Named moves, each a turn or a mirror, and the order they were made in; the first pair answered
Z339 (before => after):
[  3   6  -6  -9  -5  -1   3   8   1  -8 -19 -21 -18 -12  -8 -19  -5  -4
   1 -10   2 -15  -4 -17  -7 -17  -7   0  -7   6 -12   6   5  11  -7   6
  13  -3 -17  25  -6   6   8   9  11  -2  16  -1  15  -2 -26  -6  27  -1
   7  15   1   0  -9   8  29   9  30  11   8  -2  11  18  -1  -5  10   3
  -1  -1  -9  18 -28   4  13  -6  16  -1  -9  -4  13   6  14 -29   6  -1
 -17   4  -5 -17  12] => [ -3   9   4 -19  -6   5  16   1   9  -9  -6 -15 -17  -1 -13  -6  -5  -2
   9  11   2 -18   2 -13  -8 -15  -4 -12  -3  18 -26  14  -4  15  -8   3
  -3 -13 -23  11  -3  12  -2 -20 -13  16  28  -5  10   2 -14 -16  29  -1
   4  13   2   9  -8   5  26  11  20   9   1   0   7  20  -2 -10  11  14
  -6 -11 -17  18 -19  -2  -6 -14   5 -11   0 -20   1   7  -7   2  10   5
  -5  12  -2 -19  15]
[-11   7   4  -7  18  29  13  -7   1  13 -11 -20  -3  19  -3   7 -16  -6
  15  15 -12  -9  19   2   0  18  24 -35  20  14 -38  19   1   6 -17  -8
 -14  20 -50 -18  16   1  20 -19 -18  10  26 -19  -2  14  14  -3 -11 -15
  -5 -15 -16  -7   5  14   0   8 -23  -1  17 -24  11 -10 -19  10  42  12
  -4 -24 -33 -22 -21  -5 -21   3  -8  20  -4  -1 -15   1 -17  27  -1  12
  -1  17   8 -23  -4] => [ -2  -1 -14  13  18  17 -14   3 -20  20 -30 -38  -7  -1   5 -18  -5  -9
   2 -22 -17  -8  11  -6  -4  20  10 -16   9  -7  -8   9  12  -4 -13  -1
  12  30 -38   7   5   0  38  30  18 -19  16 -14  -2  -1   0  12 -12 -12
   0  -5 -13  -7   4  22   2   8  -1   4  28 -27   8 -15 -10  15  47 -11
   4  -9 -24 -25 -30   2   7  17  14  34 -20  24   2  -5   8 -24  -7   9
 -24  11   0 -19 -22]
[ -9 -10   4 -11   2  18  15  -2  12   2   7  13  -5  15  15   6 -11  16
   3   3   8  -7  14 -11  -6  10   9 -17  -4   5  -8 -13   2  -3  -3  -6
   2  -9  -3  -3  -8   9  -8  -6 -17   0  18   2   7  -7  -3  -4   5   6
  -9 -16  -2  -3 -14   7  -2   6 -10 -13 -12   3  -1  -8   3   4 -14  -3
  -1  -5  -1   0  14  -7 -12 -15 -10  -2  12   6 -26   7  -9  11   7   3
  20   5   7  23  13] => [ -3 -13  -5  -2  -1  10   0  11   0   6  -8   7  -7   3  21 -10 -12  14
  -9 -17   3  -5   8 -22  -6  10   6  -1 -10  -8   7 -20   9  -9   1  -3
  16  -6   4  14 -13   6  -1  26   7 -21  10   8   7 -14 -13   5   5   9
  -4 -10   0  -8  -9  12   3   5   5  -9  -5   2  -3 -11   6  11 -10 -20
   1   7   4  -2   6  -1   6  -2   1  11   3  21 -15   5   9 -20   5  -2
   3   2   4  22   0]
[ -7 -15  -1   6 -34  23  -2   4  14 -18  20  18  -3  -3  20  15 -25  -5
   6  -1 -11 -13  -6  41 -14  -5   5  -9   5   0 -28  -5  -4  -4  -7   2
 -33 -20   6   6 -12   5  -9   2  14 -18 -13  -1   6  -1  35 -23  -9  -7
  15  22  20  -3   6  10 -15   0  -6  16  17  14  -7  -2  15 -18 -12   5
   4  -5 -13  27  -3   0 -21 -14 -11   1   8 -24   2  20  -8   1   4 -28
 -16 -16   8  10   4] => [ -2 -24  -7   6 -35  19 -13   8   2 -12  10  14   1 -10  22   9 -21  -4
   0 -12 -13 -13 -11  36 -12  -7  -4  -1  -1  -5 -18 -11  -5  -6  -6   4
 -23 -17  10  10 -13   2  -2  22  27 -32 -18  -1  11  -6  28 -15 -12  -3
  22  24  17  -5   6  16 -15  -1   6  17  23  12 -10  -4  18 -16 -10   1
   4   0 -10  27  -3   4  -9  -7   1   7   3 -20   9  17   4 -18   4 -28
 -25 -15   9  12  -5]
Z547 (before => after):
[-19   9   8  -9   0 -23   2  -6  12  11  -8   1  -6  -6   9   9   8   1
 -15   8 -14   9 -22  -2   5  -2  -8   3  13 -13 -13  32   3  -5  18 -10
 -11  14  11 -11   3   8   5 -32 -11  17  -7   3  -6 -24  11   7   5 -13
  -4 -10  15   2   0 -12  -7 -12 -15   5 -20  32  -7   3  -7   5  19 -12
 -17  30   3   1   4   3   3 -23 -22  -7   1  -1 -12   5 -16  -7 -19 -10
   3   4   3  -8   2] => [  0   6   2  -2  -1 -31  -5  -4  13  -2 -22 -11  -2  -2  -2 -12  -7 -11
   7  -1 -22  -6  -7 -19  10   4 -16  11  14 -15 -13  36  -2  -8   5 -28
   2  11   4  -1  11  10 -16  -7  -4  13  -2  -6 -21 -24   2  21  -3 -15
   8  -6  -2   4   8 -16  -5  -6 -11   8 -24  30 -10   0 -11  -4   8   1
   1  12   8  -5 -12  -7  18   3  -2 -15  -7  10  -2  -2 -28  -2 -13  -6
  -8   9  15 -15  16]
[-20  18  22 -16   0 -16   7 -31 -12  26   8  25  13 -24   6  26  20 -32
 -10  14  16  -6  -6   8 -21 -24  11  -1  -4   0   2  -1   9  15 -17   2
 -11   6 -15  37   7   2   0 -23  -5   4   1  18   8   2  23 -15   7  -4
 -17 -12  18  23  -7   2  11 -20 -13  25  10   5   8 -14  17 -14  17  -2
  -6  -2 -17  24 -18   4 -15 -17 -23 -19   5   1 -11  13   8  11  -3 -17
   4  -7 -18 -16  -4] => [  5  18  13  -6  -6 -18   1 -26 -12  16  -9   7  19 -14  -7  -3   4 -46
  15  -3   7 -24  15 -14 -15 -13  -2   7  -4  -6  10   3   7  10 -33 -13
   2   8 -21  47  16   5 -25  13   6   3   4   9 -11   2   6  -1  -4  -5
  -2 -11  -2  25   1  -4  11 -21  -7  19   4   3   8 -24  12 -22   4  11
  15 -14 -10  18 -35  -4   7   4   1 -24  -8  16   3   4  -6   9   3 -13
 -11   3  -5 -25   7]
[-11   0  11  -8  -2   2 -11 -11  -2  28  32   6  -3 -20  12  -1   5 -19
  19   1  16  10  15  15   7  -5 -25   5  -4   3  10  -7  -7  -5  -8  -3
   5   2  19 -15   9 -11 -11  -5   6  -2  -2  27  -6   9  -4 -14  13  -4
  21   0  -6  10   1  20  -9   4  -3   8   5 -15 -19   9  -5  -5  -8  15
   2 -18 -13   1  27  18   4   2  13  -4   3  -9  -1   5 -20  11  11 -25
   7 -16  32 -34   3] => [ -3  -1   9  -7  -3   6 -15  -7  -4  30  30   6  -2 -21  16  -4   8 -16
  15  -4  22  15  11   8   9  -5 -28   9  -8   3  13 -14  -2  -9  -4  -2
  11   2  19  -8   4  -8  -7  10  13 -10  -1  27  -9   9  -5 -10  10  -4
  21  -1  -4  10   3  22  -9   7  -3   6   5 -18 -21   9   0  -4 -12  10
   2 -13 -15   0  24  19  11   0  19  -2   5  -6   0  -3 -13   3  10 -26
   0 -15  23 -32   2]
[ -1   2  12  -4  -7  -7  14  -5  -1 -17   5 -10   7  32   4 -13 -27  -8
  32   4  -3 -21  21  20  10   1  18  -1  15  19 -13  13 -21   4  -6 -13
  -3  -5 -14  -1   3   3   2  -2  -8   7   8   0  -8   5 -11   4 -12   5
  19  13   2  -8   8  -2  -9  16   2  -2  -2   3 -15 -17   3   3  -7  37
   1 -21 -14  -7  -7   2  10  -8  -2  -1   0  -6   8  -3 -26  16  -1  15
   0  20  23   6   5] => [ -1  -2   9   8  -4  -8 -12   8 -17  -8   5  -9   2  13  28 -22 -19   7
  10 -19   9   1   3  20   4   1  13   7   6   8   4  -4 -11  -5  22  -3
  16  -8   7  15 -14   5  29  27  17 -23  -1  10   1 -12 -13  10  -8  12
  11  10  18  -8   3   2  -7  14  10  -2   8  -4  -9  -8  12  18  -7   6
   1  -5  -2  -4   2  15  21  -8   2   7   5   2  13 -10   2 -27 -11   2
 -16  15   4  22 -20]
Z392 (before => after):
[ 23  -8   3  13 -10  -5  -6  -1  10  21   0 -24   9  -3 -23 -14 -11  -4
  23  -4  -2 -23  18 -21   0  -4  -4  -1  11  -1   9  -2  12 -11  -6  -2
   2 -20 -25   2  -9   9  11  25 -14 -14  19 -20  26   7   4  17   7 -13
   5  15 -10  -2  22  -7   7  -4  10  12   3   3 -10  -7  11   3 -11  -2
   9   1  18  -4  17  35   4 -16   9   0 -12   8  16  -4   3 -21   1  15
 -26  -5   1  -6  -7] => [ 23  -6   1  11 -11   1  -7  -1  11  17   2 -19  14   3 -23 -16 -10  -6
  29  -2  -3 -22  17 -20   0  -5  -5  -3  11   3   7   1   7 -11  -8  -1
  -3 -21 -26   4  -8  12  12  23 -16 -16  22 -21  26   5  10  16  11 -14
   5  11  -9  -6  21  -8   7   0  11   9   1   3  -9  -5  13   1  -7  -2
   6   1  20  -2  16  35   1 -18  11  -3 -11   6  16  -2  -3 -14  -2  14
 -24  -3  -1  -6  -7]
[  3   5   5   0  -1 -15  -7   1  -7   4   6   3  13  -3  -5  -4   2 -12
   0  -6  -2   7  -5   4   0   1  -3  12   9  -7   3  10  -4   5  -6   2
   1   2   1   6   5  -8   3   1   0   0 -14  -6 -10   5   9   5  -3   1
  -3   0   0   5  11  -4   5   0  -8   9   5 -10   1   4   1  -8  -1   3
  -6  -2   5   2 -15  -5   6   3   4   0   0  -4   5   0  -1  -4   1  -7
  -2   8  -1  -5   6] => [ -4  -2  -1   6  -6  -1  -5   0  -7  -9  -3   9   3   2  -6  -1   4   8
  -7  -5  -1   5  -1 -10   3  -2  -8   2   4 -15   5  -7   7  -4  -3   3
   4  -8   3   5  -4  -6  -6  -1   1   3  -2   7   3  -5  -9   3   4  -2
 -12  -1   0  -4  -3  -5  -7  -4  -2  -2  -1  -2   2   4   6   5 -19 -18
  -1   5  10 -11   1  -6   1   3  -2   1   0   2   3  -2   8   3   4   1
   7  -1 -11   6  -5]
[  2  -1  29 -12   6 -18 -17   0 -14   6  13  -3  -3 -24   1 -13  26  10
 -30 -19   3  27 -32  19  -9 -20   3  24  -9   4  11  -3 -29   5  25  12
  10   5  10   8   3  -7  20   3   2  -7 -15  -1   7  -9  16   3  14  16
  -2   2  16  -2   5  -2   6  -2  -1  11  -6   4 -12  11   2  -8  18  -8
  -9  17  -4  15  -9  -6  11 -16  10  -4   1   0   3   3  17 -35   2 -12
   3   4  -8 -17  -3] => [-15  -8  27  -3   9   2  -8   2 -11 -10   6   3 -12  -7   5 -14  16  33
 -25 -14  13  27 -21   9  -9 -19   3   5  -9   7  15 -16 -23  -8  36  11
  11 -14   7   6 -17  -1  16   2  -4  -7   3   8  23 -14   3   2  20  12
  -6 -10  25 -13 -17  -1  -6   2   0  -2  -7   9 -12  14   5  11  -4 -22
  -2  20  -1   2   0  -1  -1 -27   5   0  10   0  -3   3  17 -19   4  -1
  13  -2 -12  14 -20]

Each pair is two moves apart.
[ 10  -2  21 -13  12  -7  -4  17   0  -3   7  -2   5  -5  13  14   5   2
  -3   3   1  11   1  14  -8  -3  14  -6  -5   7  -4   1   2   5   2  -1
  -1  -3  -1   9  -3   1   6 -24  -9   3  -9  -4  -2   6  26   2  -7   4
  -7 -13  14   3  -3  -6   2  13  -3   7  -4   4   4   8   6  10   4   9
  -7   7  -1   8  11  10  -7 -12  -7   0   1 -16  -8  -5   0  10  -3 -11
  -6 -12  -2   4  -9] => [ 18  -3  12  -4  13  -9 -18  24  -9  -2   0  -7   6  -8  14  -2   2   0
   0 -11   4  11   3   5  -7  -2   7   3  -8   0   1  -5   7  -1   4  -6
  13  -3  -1  18  -7   3   7   1   4 -15 -10  -4  -4   0  17  10 -13   5
  -5 -16  11   2   1  -2   2  12   4   2   3  -1   6   7   8  14   0   2
   6   5   8  10   4   8   1   0   6  -2  -4  -5  -2 -12   8  -8  -4 -15
 -17  -5  -6   8  -9] | Z547 then Z547
[  0 -14  17  -1  15 -11 -13 -29  -7  -1  12  21   1   7   1   8  10   9
 -31 -17   5  13  -1  -2  -5   7   8   7  20   4   5  -2  21 -14  -5   5
  12 -42 -21  15   9  39  32   5  20 -41  18 -11  -6  11   6   4  10  37
  -8 -26  33  -9 -20  11  -5  -2   4  16  21 -17   9 -25   5   9   8   2
  13  25 -10  13  22  11  16  -4  -8   0   5   8  -6  24   7  -5 -11 -25
  29  19   7  38  -7] => [ 11 -18  11   5  11 -11 -11 -26  -6 -11   0  11   6  18 -10 -12  -8  -3
 -11 -16   0  -3  14 -18   1  13  -1  12  24  -2   5   4  18 -12 -23 -10
  15 -39 -25  20  19  42   6  23  24 -33  26 -20 -21  16 -10  17   1  34
   2 -20  14  -5 -14   9  -6   1   6  14  15 -19   7 -31  -1   3  -2  16
  32   8 -10   6  10   0  26   7   9  -2   1  16   1  18  -2   4  -5 -20
  22  26  22  26   7] | Z547 then Z547
[ 14  -4 -12 -26  -3  -8   4  -6  23 -22  14   3 -34  -9   6 -31  -1 -20
  35  26  19  -4  30  -9  24  10 -18   4  22 -22  -8 -23 -47   0  18  16
   7  -7   2 -26  41 -10   8 -19 -16  24   2   1 -27  -2   1 -19   1 -29
  12  16  14 -23  27 -15   9   4   8  15   1 -25   2  -3 -15  -4  -1  21
   8 -22   4  14   1 -40   3   5   4 -13  -2   5  51   9 -27   4 -10 -19
  14 -23  33 -13  13] => [ -2  -2  -8 -29  -2  -6   5  -4  19 -18  29  13 -40 -14  19 -12  13  -7
  17  34  24  11  14   7  17   8 -14  -2  22 -15  -8 -30 -45   3  32  35
  -5  -9   6 -30  34 -15  30 -38 -19  26  -5  10 -11  -7  17 -26   6 -26
   1  14  32 -24  23  -9   5   4   9  15   1 -21  -3   6 -11   0  10   7
  -8  -7   8  22  13 -34  -6  -9 -12 -10   7  -1  45  14 -12  -3 -16 -22
  25 -30  19   0   0] | Z547 then Z547
[ 12   3   7  -6   4   9   5  -4   2   2  11  11  -2  17  12   0 -14  17
  10  12  17   4 -10   2  -2  11  -3 -23   2  13 -21  24  -5  12   8  -2
   6 -16  -1  -1   4   1  -1 -18 -17  -5  12 -10   0   4  10  -6  -9   1
  -8  -3   5   4  13  -4   4   9   7  -7 -14 -11   9  -7   1   2 -18   5
   6 -19  10  -4  -9   2 -18  -5 -12  -8   6   6   1   0 -13   9   6 -11
   7   4  -2   8 -10] => [  2  -1  12  -9   1   6   9  -7   0  10  12  16  -7  12  13   7  -9  20
  -4  16  11   9 -22  10  -4   1   3 -25  -1  12 -18  25  -3  13   8   6
   0  -8   2  -5   4  -8   5 -27 -21  -4  10  -9   9   2  13 -10  -9   3
 -13   1  12   1  13  -1   4   4   9  -1  -9  -8   1  -6   2   2  -4   0
  -4  -7  11  -4  -4   8 -20  -8 -17  -3   7   4   1   8  -3   7   4  -5
   9  -4  -3   5 -14] | Z339 then Z547
[-11   2   9 -16   3  15   6   2  -6  -7  25  19  -3   1   6  24  16  14
 -23  19  15  22 -20   3   0 -12  -2 -12   6   5  -9 -12   4   6  12  -1
  -7 -17   7 -19  -2   0   7 -22 -17   5  -1  12   9  -4  15  -7  -2  -8
 -27  -5   1   0  -5  -4   8   1 -16  -5  -7  15   8   5   5   3 -13 -14
  -3   7   2   6  20  -2 -13 -10  -8 -11   5  -2 -26 -19   2  22 -14   0
   1   2 -23  -3  -7] => [ -5   6  12  -7  10  12  -1  24 -17  -2  16  13   5  11  28  -8   1  14
   4   4  24  20 -13  19  -3  -3   4  -8  11  13   8   3  -8  -7  26  -2
   5 -15   6   2 -12   4  32   4   8 -14  -1   3  -1  -4  28 -10  -8   4
 -10  -8  15   5   5  10  -7  12  -5  -7  10   2   5   5   9   6  -8  -4
   5   2  -4  21   2  18  -5 -10  12 -16   6   6 -21 -25  -7  -7 -14 -13
  -6  12 -13  12 -13] | Z339 then Z392
[ 10 -11  -7   5  -2   3  -4   4   5  -9 -12  -7   0  -8 -11 -10  -1   8
  -5 -12   1  -5  14 -13  -2   1 -10  13  -7 -11  -1 -11   9  -4  -3 -11
   6  -6   6  -2   3  -7 -14  18   4  -4   5   1  -3 -11 -13  12  -3  -5
   2  -3 -13  -3  -2 -16  10  -7  -2  -5  -7   1  17   3 -10  -2 -21  -2
  14   0  14  -8   2 -11   7  18  -1   3  -3   5   5  -6   0  -5  -2   0
   0   0  -6   3   3] => [  6 -11  -5   4   1   8  -7   6   0  -8  -1   1  -5  -6  -2  -4   5  18
 -11 -10   7   6   6  -8  -8  -2  -7   9 -10 -12  -2 -13  11  -4   7  -5
   6 -14   7  -4  -2  -1  -2  14   4 -12   5   3   1 -13  -5   9  -1  -5
  -4  -8  -4  -3  -3 -12   6  -5  -4  -4  -5   3  14   9  -8   7 -16  -6
  10   5  17  -8   9  -5   3   8  -6   6   4   4   1  -8   4  -9  -4  -3
   4  -2 -13   9   0] | Z339 then Z547
[ -7 -11   0  -1   7 -14 -12 -12   0   1   8  -8  -6  -2  -5  13  12   6
 -12   4   4   6 -11 -11  -4  -1 -10  21   0 -11  -5 -13  13   4 -11 -11
  12   3 -23 -10  -1  -5  -6   4 -10  -3  -7  -2  -8   0  -4  13 -13  -4
  -6  10  -6   7   7   4  13 -24  -3  -2  -6   7   7  -5   5   8  -2 -11
  -2   6  10   7  11  -1  -1  20  -3   4  -1  -1  14   5  13 -11 -26  -7
 -11   0  -8   5   7] => [ -4  -5   9  -5  17 -18 -10  -7  -4   5  18  -8   1   5  -4   6   3  -3
   9   8   7   7  -8   2  -6   2  -6  17   7   1  -4   1   1   2  -6 -12
  12   5 -25  -8   6   0  -2  -5  -8  -6 -12 -14 -19   7  15   5 -20  -1
   3  11  -3   9  15   7  13 -22  -7   0  -6  -4   4  -6   3   3   4   5
  -7  -4   5  14  -2   8  -6  14   1  -2   4  -7  13   3   5 -11 -23 -11
  -8   8  -3  -3  13] | Z392 then Z392
[ 11   6 -12   4  -4  -5  -8   9 -14   1 -16 -21   8 -18  12 -18  -8  -5
   4 -18 -15  -6   0  -5   5  -2  -3  11  -8  -4  23   6   6 -14  -7  -4
   4   6 -10  29  -5  11  13  22  17 -16   0  11  -6  -8  -7   5  -2  -6
  16  12   3   4  -2  -8  -5   2  13 -12  16   3 -10  -6  -2  -2   2  -5
   4  11  10  -3  -4   8  17   3  15  18   2  11  18  -2  14 -38  -7   4
 -23   5   8   4  -5] => [ 24   6 -12   6   9  -4 -13  10 -11  -9 -11 -20  10  -3  15 -25 -12  -1
  17 -16  -6  -4   5 -11   7   4  -6  10   0  -5  13   5   0 -18  -5 -14
   3 -10 -12  26  -7  21   4  20  10 -22   9   8 -16  -7  -4   7  -4  -2
  16   0  -3   5   2  -7  -5   7   6 -19  10  -3  -2  -3   0   0 -17  -1
  14   2   8  -5  -5  -2  14   8  20  10   7  10  12  -9  -1 -27  -7   0
 -14   9  10   9   0] | Z339 then Z547
